In the rows, 128 means zero.
Each named turn below is shown by a few rows before and after it. Which turns, in which order, take the first row of each later pair to the second? The first pair is answered.
z595 (before |-> after):
[131 148 129 152 100 132 175 133] |-> [145 157 136 135  91 119 167 137]
[156 143 126 141 122 120 148 107] |-> [161 153 131 131 129 116 143 121]
[170 202 157 126  96 113 154 163] |-> [133 200 148 165 141 139 171 176]
[ 65  85 117 127 148 133  99 127] |-> [ 83  76 122 115 109 119  96 104]
z948 (before |-> after):
[176 108 134 168 157 100 109 112] |-> [111  94 145 180 166 108 114 133]
[119 112 130 123 130 122 118 121] |-> [142 126 128 123 141 123 120 125]
[125 112 112 121 186 146 114 106] |-> [120 101 107 118 174 144 111  90]
z824 (before |-> after):
[129 115 128 104 120 122 117 123] |-> [125 113 128 104 120 124 117 125]
[ 88 130 135 137 154 110 143 167] |-> [103 142 139 131 146 104 145 174]
[131  93 137 158 152  91 100 113] |-> [ 72 104 117 138 155 131 112 117]
[ 87 158 104 101 186 174 141 178] |-> [161 190 126  96 167 138 142 192]
z329 (before |-> after):
[122 127 136 127  93 128 155 123] |-> [118 116 107 107 125 146 124 101]
[150 120  76 116 121 142 127  88] |-> [117 116 100 165 177 142 132 137]
[139 129  84 118 147 172 123  85] |-> [117 135 126 176 173 158 147 145]
Pairs:
(two turns a pair)
[131 136 153 113 106 107 129 149] |-> [141 123 155 135 125 100 121 147] -> z824 z948
[ 68 100 159 125 136 119 108 144] |-> [162 140 134 113 178 114  90 151] -> z948 z595
[189 113 148 140  70 100 140 135] |-> [180  93 156 127  98  84  94 141] -> z824 z595
[107 131 119  98 168 134  95 147] |-> [ 95 113 128  85 126 128  96 127] -> z824 z948
[166 106  99 181 194 151 116 107] |-> [123  99 157 214 106 123 171 127] -> z948 z329
[167 142 111 156 138 100 121 131] |-> [101 107 124 153  97  99 125 118] -> z948 z595
[129 153 117 143 119 106 160 145] |-> [104 158 102 123 142 127 148 145] -> z329 z948
[121 118 113 114 117 148 114  95] |-> [ 91 121 118 122 136 155 119 119] -> z948 z948
[156 153  81  82 121 102 113 110] |-> [128 176 113 105 153  95 125 175] -> z948 z824
[111 132 140  94 121 129 110 135] |-> [ 89 120 129 120 128 148 126 122] -> z595 z595
[ 76 162 120 185 161 152 149 179] |-> [ 92 150 114 201  98 153 186 136] -> z824 z595
[124 108 120 105 107 121  88  99] |-> [ 78 106 129 117 128 131  95 125] -> z948 z948
[113 101 157 128 146  97  88 152] |-> [ 68 118 141 124 149 137 116 160] -> z595 z824
[123 139 151 120 116 142 128 159] |-> [138 122 132 120  90 145 132 115] -> z595 z948
[105 163 153 186 155 129 168 154] |-> [126 141  82 108 160 162 110  72] -> z329 z329
[ 84 128 118 105 148 152 119 135] |-> [ 73 114 135 134 130 143 141 139] -> z595 z329
[128 108 138 159 123 117 142 119] |-> [119 106 126 158 138 131 141 115] -> z948 z824
[117 136 177 130  95  91 127 164] |-> [134 113 159 123  71  93 124 110] -> z595 z948
[175 180 164  91  74  97 162 182] |-> [201 123  98  57 136 113  74  98] -> z329 z824
[126 121  94 112 143 141 127  94] |-> [108 147 125 140 157 137 154 152] -> z329 z824
[142 155 149 135 176  89  80 204] |-> [171  90 158 162 115  52  78 131] -> z329 z824
[118 116 118 161 157 107 156 135] |-> [128  96 104 139 125 105 145  93] -> z595 z329
[110 138 173 141 120 105  92 182] |-> [115 162 150 120 144 128  86 184] -> z329 z595
[ 86  87 120 187 131 156 153 105] |-> [108  65 108 133 147 136  87  83] -> z595 z329
[146  92 143 160 123  92 115 110] |-> [116  90 136 116  98 104 102 100] -> z824 z595
[ 91 109 141 142 217 120  91 173] |-> [121 169 146 106 193 118 104 206] -> z824 z824
[ 97 130 136 106  88 129 145 136] |-> [118 117 111  85 125 137 103 110] -> z824 z329
[143  77 130 177 100 113 125  80] |-> [206 142 130 159 109 112 142 113] -> z948 z329
[ 98 142 101  65 119 159 126 126] |-> [131 144 106  82 177 142  98 151] -> z824 z329
[ 93 164 137 130 109 141 174 159] |-> [167 162 122  98  80 121 143 116] -> z329 z824
[103 120 135 144 154 128 112 156] |-> [150 138 126 137 158 122 111 151] -> z948 z948
[132  94 114  99 133 123 102 121] |-> [140 124 106  94 154 134 107 143] -> z824 z948
[172 120 139 157 121 121 154 133] |-> [155 100 137 154  97 120 154 115] -> z948 z948
[123 134 148  72 110 106  98 168] |-> [111 151 152 107  83 121 146 178] -> z595 z329
[163 114 117 154 142 126 147  94] |-> [147 130 138 154 107 123 174 112] -> z948 z329
[165 121 145 148 131  84 112 141] |-> [135 110 148 123  81  89 121 118] -> z948 z329
[112 168 121  77 172 123 113 154] |-> [ 76 134 122  69 141 120 103 126] -> z948 z595
[ 69 140 116  42  88 177 119 107] |-> [234 161 126  83 126 112  97 116] -> z948 z824
[132 111  92 116 105 148 111  87] |-> [134 162  98 119 150 162 125 150] -> z824 z948
[146 127 132 116 121 102 104 134] |-> [116 118 133 125 137 109  97 141] -> z329 z948
[105 109 120 173 155 143 138 106] |-> [143 115 121 182 151 128 142 100] -> z948 z329
[203 133 104 174 181 162 138 119] |-> [194 116 110 197 168 158 152 107] -> z595 z329
[133 106 125  73  92 109  88  92] |-> [117 108 124  67  94 121  89  92] -> z824 z824
[175 133 155 121 103  82 111 131] |-> [128 100 111 106 155 118  76  97] -> z329 z824
[135 130 121 138 109 126 126 102] |-> [105 141 138 132 134 123 120 146] -> z595 z948
[133 133 102 157 167 149 110 134] |-> [104 111 132 182 125 133 135 132] -> z948 z329
[122 111 129  92  98 126 104 103] |-> [141 128 138  91 137 109  86 139] -> z595 z824
[132 106 115 124 124 133 135 108] |-> [132 100 128 130 118 121 129 112] -> z329 z595
